In the rows, zero is written as 128.
Turns in one plane each, and the order they were made in; the first pair answered:
k658 (before -> after):
[ 97 151 136 115 147 128 147 150 145 156 150] -> [ 99 110  93 130 144 131 100 132 127 164 129]
[119 131 129 131 154 107 122 134 167 116 148] -> [145 108 109 144 153 115 106 120 147 121 135]
[105 126  97 145 165 101 117 104 113 175 157] -> [129 145 112 142 166 103 151 109 108 176 163]
[155 123 148 123 112 144 145 130  94 134 125] -> [ 96 134 158 115 109 134 136 137 119 121 134]
k77 (before -> after):
[137 126 150 114 102 148 143 143 126 104 120] -> [ 84 142 137 118 124 121 138 129 129 132 141]
[ 55 161 126 132 145 101 127 135 158 127 150] -> [142 109 131 131 123 135 106 160 175  70 107]
[146 109 130 151 158 137  98 139 174 114 102] -> [158 147 183 125 127 145 170 140 131 133 124]
k438 (before -> after):
[109 137 147 109 103 136 147 124 102 139 136] -> [123 130 140 111 103 137 148 119  96 142 130]
[152 118 109 125 140 131 131 114 126 144 145] -> [150 111 109 128 140 131 119 118 129 135 139]
[ 93 114 101 132  82 154 110  99 134 137 123] -> [ 85 120 103 124  85 152 116 100 138 139 131]
[125 118 135 131 122 137 110 151 179  77 119] -> [ 99 137 143 128 128 126 129 153 179  88 133]
k444 (before -> after):
[131 152 185 104  99 157 158 164 120 112 142] -> [202 123 104 149 175 130 131 133 124 147 142]
[102 152 109 135 156 106 125 128 164 132 143] -> [102 159 142 119 135 120 138 144 172 108 138]
[ 90 121 106 138 135 110 135 125 114 132 141] -> [121 125 144 126 116 130 154 155 134  97 125]
[147 112 116 118 152 113 136 136 128 131 133] -> [105 119 131 107 138 114 138 133 119 131 144]
Then:
(2 to 4 turns a pair)
[150 132 116 161 157 113 113 112 125 134 132] -> [ 87 128 135 140 117 126  95 110 107 126 128]
k77 k77 k444 k658
[158  79 108 149 136 140  90 117 145 123 114] -> [123  82 119 135 104 147 101 101  94 150 123]
k77 k658 k658
[129 107  87 153 153 109  88  88 106 163 117] -> [118 169 183 112 114 129 171 139 145 112 133]
k77 k658
[185  95 105 143 142 125 108 113 143 122 109] -> [151 146 168 109 105 130 180 129 110 138 134]
k438 k77
[168 108 111 133 150 122 119 149 159 100  98] -> [160 100 102 133 129 126 121 116  83 148  98]
k77 k658 k658
[179 143 139 145 142 135 157 167 161  97 133] -> [114 134 161 113  69 160 144 148  99 106 122]
k658 k77 k658 k77
[ 51 142 143  89 114 111 136 124 135 164 144] -> [203  91 115 118 139 128 118 147 170 123  99]
k77 k438 k444 k658
[134 154 127 142 158 119 135 127 136 177 164] -> [108 156 127 137 145 126 129 118 121 176 164]
k444 k444 k438 k444
[171 105 132 120  90 163 118 141 120  91  91] -> [ 55 144 142 116 107 137 113 134 152 103 128]
k77 k77 k444 k438
[127 144 163 101  79 124 170 156 102 143 144] -> [206 100 111 133 122 124 129 161 133 130 118]
k444 k438
